In the rows, 128 means zero.
Where one turn sends some rows of the set: a few examples, then the rows asked
dete: [114 126 135 106 134 117 151 144 123 105 129 123 108 108  92 124 129 118
 151 144 119 127 119 144 135  84  97 146 124 141 142  89  88 135  92]
vipe: [115 148 113 137 121 102  94 102 113 124 126 145  91 122 106 138 105 122
 124 109 111 132 166 124 161 147 162 135 130 106 132 137 154 118 104]
midep: [119 110 131 104 125 101 122 136 110 135 119 127 141 105 129 100 151 136
 144 157 145 128 106  92 110 102 131 127 126 112 121 148 166 162 142]
von: [115 152 113 139 119 103  92 106 110 124 130 147  94 130 109 135 110 125
 133 109 113 129 164 120 163 153 163 135 120 103 121 133 153 124 110]
Supa: [119 155 105 153 123 119 148 119 112 119 117 131 114 155 117 115  90 129
 151 107 110 128 169 113 163 137 145 141 132 144 146 133 134 120 131]
zisob: [113 110 118 111 119 112 106 136 131 110 152 152 115 101  98 132 145 106
 132 157 152 160 133 146 122  64 129 151 129 107 111 119 120 145 114]
nizib: [125 143 149 130 125 118 132 142 106 143 122 149 117 121 115 117 131 141
 142 145 119 113  91 100 111 136  99 136  99 118 127 169 132 177 115]
Donem: [117 155 102 148 121 118 144 114 111 117 128 132 111 157 105 116  90 138
 158 106 103 127 164 111 160 135 147 141 128 143 148 122 131 120 125]
reku: [ 99 106 107 110 126 116 100 132 123 112 146 151 117  97 113 131 143 105
 144 166 151 157 117 120 112  75 123 150 127 108 110 122 145 153 120]
ter: [131 130  98 118 116  91 123  98 103 125 133 109 118 135 114 114 127 108
 141 102 121 134 154 111 165 139 150 119 139 115 131 103 140  90 123]
dafo: [104 154 124 127 136  98  90  98 115 115 126 133 114 155 113 127 118 139
 139  99 124 131 156 101 160 144 142 126 140 128 159 133 132 115 164]
Kov: [118 140 148 113 138 117 115 133 110 127 123 147 108 141 102 122 138 140
 140 140 123 112  96 126 131 120  64 125 113 131 148 138  71 145 137]
Gili: [106 121 118 112 141 118 146 139 126  99 138 122 109 100 100 133 129 102
 156 149 127 137 102 126 128  86  97 161 121 136 138  91 109 145  88]
zodud: [105 132 145 114 149 126 122 135 129 138 128 143 105 129 110 140 126 130
 141 140 130 120  96 133 127 110  59 140 116 138 149 132  78 145 125]
gubi: [129 122  97 120 123  97 123  98  99 128 126 113 112 133 112 117 125 106
 137 103 116 129 152 122 164 142 145 120 146 120 138 110 138  81 124]
Mar: [113  95 112 112 129 111 118 138 134 137 141 148 119  92 109 134 137 106
 131 157 161 157 128 138 117  73 125 148 123 107 105 135 142 152 115]
fone: [127 102 131 104 140  96 118 134 117 154 110 127 134 103 127 110 148 138
 131 152 164 123 107 111 124 103 124 121 122 108 120 159 155 159 144]
modur: [101 141  99 145 113 118 111 100 110 117 148 155 120 162 109 129 111 112
 138 109 119 162 154 130 155 137 128 128 131 121 119 126 114  90 135]
dunud: [133 106 129 100 126  94 120 136 112 130 116 126 141 107 122 100 155 137
 132 159 163 126 120 113 131  89 149 127 127 106 119 143 150 155 148]
Sof: [128 136 147 129 141 112 137 142 125 152 107 138 111 115 111 119 123 147
 138 143 125 100 102 116 126 128  88 127 100 121 129 171 128 178 115]
Gota: [108 153 121 131 133 100  90  98 117 120 120 134 112 149 123 130 113 135
 130 105 131 134 162 103 160 135 145 130 148 127 166 140 132 113 160]
tud: [135 140 145 132 125 108 132 144 112 133 106 152 117 122 103 108 133 148
 135 149 125 104 113 113 128 129 112 125  95 109 115 176 132 181 125]
Murez: [107 139  99 151 120 120 116 103 107 124 140 157 114 161 109 128 112 100
 137 104 116 155 159 132 153 141 122 130 134 124 120 135 117  90 140]
bam: [108 107 126 104 143 118 152 145 136 124 130 120 115 101 102 136 123 109
 149 147 136 139 119 141 129  75  97 153 128 141 137  97 105 135 101]
duz: [106 139 147 112 146 123 124 130 108 122 131 137 115 131 113 132 137 126
 145 137 128 125  75 114 124 124  67 145 114 135 153 124  82 143 123]

zodud turns into fone
dunud turns into dete
gubi turns into Supa
Now these:
Gili turns into nizib
ter turns into Donem

Where one turn sends some rows of the set: a few examples, then the rows asked
zozeg: [ 79 146 142  87 119  69  92 138 126 147 130 125 110 100 144 147 114]
basi: [111 141 155 146 155 130  97 123 145 127 117 148 130 141  99 133 154]
suve: [114 110 148 121 144  89  76 153 162 143 135 140  82 107 156 158 138]
Das: [ 81 123 147 103 114  99  98 110 191 144 103 130 129 114 139 102 142]
suz: [105  97 143 120 110 101  98 139 168 158 127 135 110 177 115 140 137]
Lupuf: [ 76 121 144 104 121  95  90 105 190 140 104 130 129 113 138 106 142]
tep: [113 130 145 140 154  96  58 136 146 137  84 112 110 112 122 146  99]
vapeb: [ 80 102 134 107 142 101  71 135 119 163 103 135 122 100 126 154 109]
loduk: [111 157 122 102 118  72  96 151 133 131 139 108 139 144 128 124 133]
zamam: [121 145 152 140 125 101  86 164 145 158  83 105 118 114 135 125 100]
puf: [134 150 154 131 123 120 126 140 136 137 119 142 129 150 109 124 153]
vibab: [ 92 150 155  79 111  85 115 135 129 142 122 128  99  97 140 149 121]
pati: [ 93 109 131 106 124 114  95 147 156 129  94  92 156 110 144 129 111]
musi: [103  93 141 121 116  99  91 133 168 154 127 137 107 177 112 145 136]
koba: [ 81 121 148 101 119 100  98 103 191 137 101 133 125 112 135 107 144]
Pelot: [111 142 131 147 133  90  85 148 131 145 136 132 152 156 119 115 138]
gizod: [ 98 108 153  94 135 126 106 129 123 156  90 143 102  95 119 161 122]
gobar: [ 86 142 149  82 130  79  95 119 127 131 124 133  97  96 134 162 121]
simo: [116 118 148 121 130  88  87 168 161 155 136 135  89 110 164 145 137]
deti: [118 133 142 138 156 107  86 112 136 116 126 147 126 149  98 143 149]
Zuzet: [132 140 164 129 137 120  98 137 151 136  72 117  93 109 118 146 112]
refib: [ 98 140 142 156 152 111  78 141 141 142 128 140 147 146 110 120 142]
mure: [112 143 125  97 146  80  83 115 135 103 135 121 120 139 110 151 141]
degus: [ 95 101 134 102 141 120  88 123 159 109  88 101 141 106 132 146 117]
maf: [106 113 146  96 122 133 117 136 159 119  84 100 139 106 136 136 122]
pog: [ 93 117 145 102 114 112 106 159 120 180  97 130 124 101 136 138 112]
Tobu: [125 117 157 115 132  99  98 157 164 145 130 142  77 107 157 154 143]
vif: [130 160 141  87 118  99 126 132 138 115 125 120 114 138 115 139 149]
rikag: [113 153 156 149 133 128 110 149 143 148 120 139 140 144 113 113 150]
gono: [108  95 145 117 113 105 101 132 169 152 124 138 104 175 112 144 139]

pog turns into gizod
vif turns into mure
Now these:
zamam turns into Zuzet
simo turns into Tobu
musi turns into suz
koba turns into Lupuf
rikag turns into basi
maf turns into degus
Pelot turns into puf
gobar turns into zozeg

Where one turn sends some rows of the set: a few examples, then the rows asked
nogav: [123 124 166 145 134 117 141 128 120 153 175 142 175 155 117 101  95 167
 102 120 157]
savim: [118 132 140 118 123 140  68  89 116 152 168 106 137 121 138 102  99 129
 141 116 165]
leku: [115 117 160 132 177  99 115 120 101 127 133 101 128 149 103 150 124 142
 121 161 147]
Vom: [118 100 142 130 111 133  80  90 113 149 170 100 156 130 129 104 121 135
 140 125 180]
Nebap: [ 99 117 169 125 173  97 124 129 107 137 128 103 129 162 108 142 128 138
 122 148 158]
peti: [120 146 166 134 141 123 132 131 124 157 173 146 161 148 125 100  78 162
 104 110 146]
zimu: [133 120 124 144 156 105 109  81 161 131 164 146 150 146 149 108 123 109
  92 125 142]
lurip: [106 136 162 120 182 105 109 125 106 133 131 101 116 143 112 149 108 140
 123 151 137]
sis: [135 110 135 137 119 131  72  78 107 141 170 107 151 128 125 106 121 132
 139 132 177]
pafiz: [139 105 151 149 135  87  89  89 149 118 158 101 128 148 133 122 108 107
 161 119 155]
gafum: [146 126 157 157 140 112 133 113 111 142 175 150 176 156 109 104 103 165
 100 131 158]
Pedi: [137 166 132 142 148 113 101 125 131 155 167 151 150 146 126 101  69 154
 115 107 152]
ragud: [107 114 146 119 113 138  78  98 119 156 169  99 148 126 137 102 107 133
 142 116 172]
vipav: [112 141 123 122 126  81 116 118 127 141 146  91 174 105  93 110 130 137
 115 108 155]
biba: [126 114 156 138 135  93  89  97 154 125 157  98 122 145 141 121  98 106
 163 109 149]
Buvom: [139 162 157 140 153 121 121 116 117 149 173 154 153 145 122 102  76 158
 102 116 142]
fadot: [126 143 117 129 131  77 111 109 122 135 147  96 174 106  89 112 134 136
 114 115 156]
Dokar: [102 112 165 126 171 101 120 129 106 133 133  95 130 149 106 149 122 145
 122 156 147]
fuben: [152 122 130 167 134 101 115 118 122 145 170 147 178 159 107 105 104 162
 112 128 174]
delu: [136 115 151 144 138  91  86  89 150 120 157 102 122 145 137 122 101 106
 162 115 150]
Sazut: [155 149 151 154 152 115 122 105 109 140 174 157 161 150 112 104  91 160
 101 129 149]
ziri: [ 96 124 167 118 175 105 117 133 109 137 131  96 122 145 112 148 112 142
 123 149 142]
gagu: [160 153 123 161 149 105 100 109 120 143 169 156 159 152 113 105  88 155
 111 124 161]
Gega: [120 129 128 133 156 110 109  89 167 137 164 144 143 142 156 106 111 107
  94 116 136]
gemo: [130  97 155 146 129  89  95  95 152 122 158  96 133 150 135 122 110 110
 162 117 157]
Suvo: [106 118 136 130 148 111 117 100 171 143 165 137 150 144 158 104 113 111
  95 112 140]
Lat: [114 122 163 133 180  94 119 118 101 129 128 108 127 161 104 144 132 137
 121 155 158]
Ribi: [125 103 129 146 147 103 118  87 162 133 166 140 160 150 146 107 131 113
  93 127 150]
dar: [109 102 136 137 142 106 123  99 168 141 165 135 160 149 152 105 126 114
  94 118 148]
tas: [136 130 132 129 127 134  64  76 109 143 169 112 139 123 131 104 108 128
 139 126 169]
guke: [131 157 115 127 138  79 104 104 121 133 146 101 164 102  91 112 126 133
 114 113 150]
pegi: [ 94 131 171 117 177 101 120 131 111 140 127 103 120 157 114 141 118 136
 123 141 152]
zatan: [120 165 118 118 138  83 103 111 126 139 145  99 160 100  96 110 118 132
 115 106 145]
faf: [117 131 157 128 183 100 108 117 101 128 132 104 119 145 106 150 116 140
 122 158 141]
pevob: [122 103 159 140 129  91  95 100 155 126 158  95 130 148 139 121 103 109
 163 111 154]
tiro: [114 144 143 137 133 114 116 144 139 166 168 139 163 151 128 100  75 160
 117 101 160]
tefiz: [106 144 165 119 186 101 112 122 107 135 127 109 113 154 114 142 113 132
 122 144 147]
Pufav: [118 138 159 129 188  96 111 114 101 128 128 112 117 157 107 143 123 133
 121 152 151]
baris: [109 155 124 115 131  84 111 120 130 144 145  94 166 102  98 109 119 135
 116 103 148]
mefi: [122 116 142 152 125 106 125 139 133 159 170 137 180 159 117 102  96 164
 114 114 173]

gafum turns into Sazut
Gega turns into Suvo
Now these:
fuben turns into gagu
tefiz turns into pegi
leku turns into faf
biba turns into pevob
vipav turns into fadot
sis turns into tas

